In the data rows, 128 means zero.
Here are some points, each followed by its number:
[ 49 138 121 144  96 137 133 134 118 116 130  96 141 120 149 117 130 120
 121 142 136 119 127 139 127 136 121 131 146 114 141 117 135 129 133 129
 122 128 130 126 127  95 123 103 145 137 131 153] 0
[100 107 139 103  94 126 131 156 122  97 137 111 119 150 102 143 135 104
 150 125 114 151 109 140 148 133 140 101 112 136 134 135  70 150 103 145
 146 152 146 120 137 134 125 109 146  84 159 104] 1
[ 85 114 113 101 122 123 175 114 120 154  97 121 100 141 131 129 114 159
 112 164 100 114 104 177 138 110 146  96 172  77 172 124 119 128 137 113
 122 115 145 154 131 110 134 103 125 106 128 160] 2
[101  90 125 109 137 123 123 145 116 116 113 147 147  80 147 122 111 144
 138 153 123 102 159 106 106 161 117 113 116 183 119 131 140 125 146  82
 120 167 139 121  76 149 116 140  99 143 137 145] 3
[ 67 151  91 116 125 163 121 126 103 101 161 124 111  89 168 128 158 149
 102 134 145 131  98 110 100 107 135 146 140 107 164 144 109 102 148 137
 111 114 155 157 154 124 109  93 158 149 102 119] 4
[198 132 112  68 167  73 120  91  91 121 132 227  79 119  46 166 154 141
 128 168 142 163  48 101 139  99 159 135  97  46 190 165 140 144 127 167
 131 170  40 116 216 104 150  91 117  67 132 132] 5
[168 171 130  73 179 147 117  49 157 146 176 131 135  80 159  83 129 145
  92 145 127 121  96 114  79 154  72 149 105 159  94 154 112 114 145 155
  68  95 119 136  95 147 109 173  68 126  68 157] 6
[ 89  92 131 124 127 113 133 141 122 115 112 128 121 127 111 154 135 127
 146 117 115 132 140 117 113 147 142 115 124 149 144 121 139 100 106 133
 166 107 137 142 141 110  99 143 143 105 101 150] 7
[124 104 181 116 144  92 192  84 137 162 162 133 121 108 125 113 103 142
  95 157 104 115  85 141  97 131  83 141 120 140 124 132 139 120 150 110
 122  92 116 108  99 152  73 169  56 156  52 162] 8
[155 167 116 120 139 154  98  77 132 130 165 119 156  81 161 128 129 147
  43  93 192 153  81 124 103 111  88 146 118 130 127 148  95 113 192 157
  47  70 128 155 121 124  88 117 109 148 104 126] 9
[ 62 118 133 117 123 123 161 123 117 130 129 115 123 116 139 113 147 121
 128 144 135 104 129 122 125 123 122 126 160 119 152 119 133 114 134 112
 140 128 146 125 117 120 107 133 115 150 101 160] 10
[ 58 131 128 134 108 155 142 158 136 127 152 110 134 123 150 118 136 113
 121 141 116 108 105 131 117 116 114 114 142 125 131 122 136 132 130 135
 142 134 154 139 140 117 131 126 149 133 131 145] 11
[165  99 115 220 157 144 113 231 177  94 126 147 171 133 152 156  75 133
 141  75  54 162 158  63  86 105 120  66  58 128 117  63  82 119 112  77
  97 157 169  88  86 163 155  99  79 158 180  53] 12
[209 184 216 154  58  52  68  52  75  86 123 120  89 154 112 190 128  31
  84   0 232 199 219 181  91 139 142 173  61 148  88 157 176 129 176 164
 115   3 153  66 125 177  87 182 134 145  59 129] 13
[148  84  89 120 169  96  98 159  91 174 120 130  98 125 144 109  80 166
 172 114 106 140 185  66 142 124  84 117 177 161  98 134 183  90 130  83
 183 136 117 112  46 169 145 109  83 188 153 115] 14
[194  77  57 187 122 144  90 190 215 101 104 174 129 109 151 120  87 193
 205 104 104 181 169  91 125 160 178  75 148 209 139 113 133 137 125 114
 126 238 196  77  84 148 143 118 110 215 237  59] 15
[ 60 124 123 113 125 136 150 127 117 119 147 113 124 108 149 115 134 127
 132 156 122 103 124 140 114 152 101 132 150 143 120 130 137 121 119 112
 139 140 135 123 118 112 121 136 119 136 116 163] 16
[ 56 113  98 150 124 124 123 162 140 104 122 121 153  96 128 122 125 144
 142 133 113 129 139 116  99 148 134 105 135 144 160 107 108 136 147 101
 112 153 156 116 119 124 144  95 120 140 136 124] 17
[255  73 123 245  99 119  86 172 207   4  80 165 113 165 106 177 156 118
 208  79  74 212 205 125 153 156 182 124  17 172  84  66 100 150  54 159
 115 190 231  79 123 125 129 156 150 197 255  72] 18
[ 47 132 116 135 108 143 143 142 123 121 138 104 130 112 146 107 139 130
 126 152 129 113 121 133 119 126 118 125 154 123 147 122 127 120 133 120
 132 132 136 133 136 104 129 113 140 127 119 140] 19
[138 138 133 156 104 128  94 119 108 145 186 118 135  77 190  92  72 144
  98 132 130 129 145 125 137 104  95 143 133 130  99 147 173 147 156 161
 114 120  75 151 117 148 130 136 117 144 144 123] 20
[106 134 121 122 146 151 146 105 120 114 144  99 128  78 133 100 118 132
 132 151 107  96 103 120 135 181  93 146 152 174 126 118 128 146 110  96
 136 140  98 105 127 131 123 150 111 159 118 160] 21
[255 145 165 255 159  53  60 174 104  57  64 108 143 157 147 217  65  67
 147   9 136 206 255 143 147 174 104 144  53 116  48  82 182 124 144 148
 169  93 136  60  96 200 181 174 120 221 202 157] 22
[ 74 113  96 133 119 145 110 162 107 155 139  89 131 128 164  74 126 163
 124 131 129 128 138  91 155 108  99 128 171 123 112 143 165  98 109 121
 147 132 100 151 115 138 127  96 134 143 136 107] 23
[145  93 178  94 133  89 140  84 140 173 129 145 129  90 112  77 112 186
  67 202 114 133  73 138 155 126 127 121 146 132 106 132 159 117 189 119
  96 113 129 114  84 184 101 200  63 143  76 162] 24
[ 80 128 132 111 128 121 145 104 122 160 120 119 111 135 106 114 131 141
 133 179 101 105 105 137 129 119 143 136 150  92 151 115 121 125 140 142
 109 130 131 142 146 100 153 117 127 103 126 133] 25
[ 73 129 119 108 123 148 132 127 119 127 137 109 141 100 160  97 130 135
 115 162 130 103 121 128 130 150  98 123 151 153 118 125 135 120 127 118
 121 145 127 141 106 106 124 139 121 123 126 159] 26
New points follow, each followed by the numbers of its three nearest points above by angle, seen from the average point of the numbered points, nearest first.
[255  83 123  56 241 100 125 173 149  99 104 236 139 213   4 255 219  86
 202 134 194 197 100 138 174 131 160 158  76 139 162 255 126 156  29 224
 219 195  39 172 255  97  95 101 232  32 159 142] 5 1 7
[ 84 117 113 158 134 143 128 184 137 138 147 129 157 117 162 120  98 141
 127 124 101 110 136  88 109 115 114 100 130 122 128 116 114 107 122  96
 108 131 118 123  96 119 126  87 107 125 135 100] 12 17 23
[ 90 163  79 127 119 168 117  93 106 127 139  89 153 111 143 126 151 156
  95 105 175 143  91 122 143 132 116 146 135 128 143 101  99 109 174 146
 102  84 145 166 132  81 107 112 134 145 146 145] 9 4 0
[123 128 132 108 155 152 170 139 135 143 133 157 128 171 115 150 133 123
 104 118  81 115 100 116 117 112 106  91 139 138 115  81 117 138 102  76
 129 117 125  96  96 104 117  97 126 120 100 105] 2 12 1
[107 151 183 158 100  88 137  96  86 135 104 112 121 146 138 144 105  88
  88 114 163 151 155 166 151 152 135 144 150 119 143 116 141 132 135 133
 123 125 127 127 161 129 154 133 130 127 110 136] 13 0 25
[251 108  74  59 104 128 192 138 222 156  43 146  68 201  94 157 195 151
 133   0 116 110 130 124 101 171 105  43 115 196  70 143 119 232   0 140
  48 184 155  78 192 102  98  76 158 124 199   0] 18 15 1
[157 219 144 140  84 151  47  78 117 142 128 123 159 112 172 106 124 145
  35  92 197 154 112  95 162 137 150 132 105 101  92 100 128  88 209 167
  33  69 114 144 123 116 124 125 126  91 116 111] 9 13 20
[ 62 140  94 126 122 148 128 138 116 106 151 122 122  94 157 124 147 146
 115 135 137 129 113 112 105 124 136 134 133 117 162 132 110 111 141 129
 118 125 150 140 145 123 120  95 148 139 110 125] 4 19 0
[102 157 149 181  91 105 104 130 139 107 133 115 141 104 129 119  98 101
 106 104 145 156 157 159 101 125 119 100 130 129 140 106 123 146 142 119
 117 133 144 113 153 153 168 141 112 120 122 113] 13 22 17
[107 126 123 132 101 117 139 178  98 124 167  95 124 178 148 115 156 134
 147  98 112 129 161 146 145 112 135 170 164 144  95 147 151 117  97 128
 178 103 172 162 105 144 150 150 133 151 129 113] 23 11 14
[130 137 119 141 135 152 145  86 193 161 145 116 158 121 126  78 113 153
 123 167  99  79  55 146 113 129 117 142 129  84 107 114  90 127 171 122
  86  82 120 143  90 108 137 149  68 100  96 149] 6 8 24
[160 117 128  35 194 122 170  44 141 178  79 107 139 183  72  76 138 102
 154 130 133  73 154 140  85 113 132 144 152 120 148 150 127 145 123 122
 118 125 128 154 105 130 120 143 123 149  80 160] 25 6 2
[ 65 147 131 153 119 162 159 162 142 141 154 121 148 128 161 126 122 117
 109 129 108  96 103 115 103 116 105 111 140 105 125 106 130 124 133 124
 137 140 142 140 141 109 130 117 145 136 123 149] 11 19 0
[123 121 136 167 120 124 125 141 102  93 107 109 115 146 147 138 128 101
 147 111 127 146 179 125 126 137 101 139 101 129  99  94 133 100 108 105
 150 134 166 104 124 158 145 148  99 160 145 131] 22 18 12
[148 143 119 106 162 108 148 109 106 142 129 190 115 129  90 152 158 145
 124 202 150 127  73 143 159 110 144 164 145  59 179 159 174 121 137 149
 176 132 104 113 179 133 110 145 135 112 102 169] 5 25 2
[127 171  94 105 146 145 113 114 134 138 143 144 133 115 116 113 136 128
 118 185 120 105  74 124 123  86 149 155 118  39 169 146 140 139  97 133
 136 145  74 109 184 111 109  93 148  97  96 112] 5 25 4
[166 122 197 134 112 101 107 117 110 105  85  94 147 212 119 213 125  83
 149  96 141 183 172 191 168 161 200 161  84 129 113 119 136 137  94 147
 179 102 145 112 131 123  77 141 176 112 123 132] 13 22 7
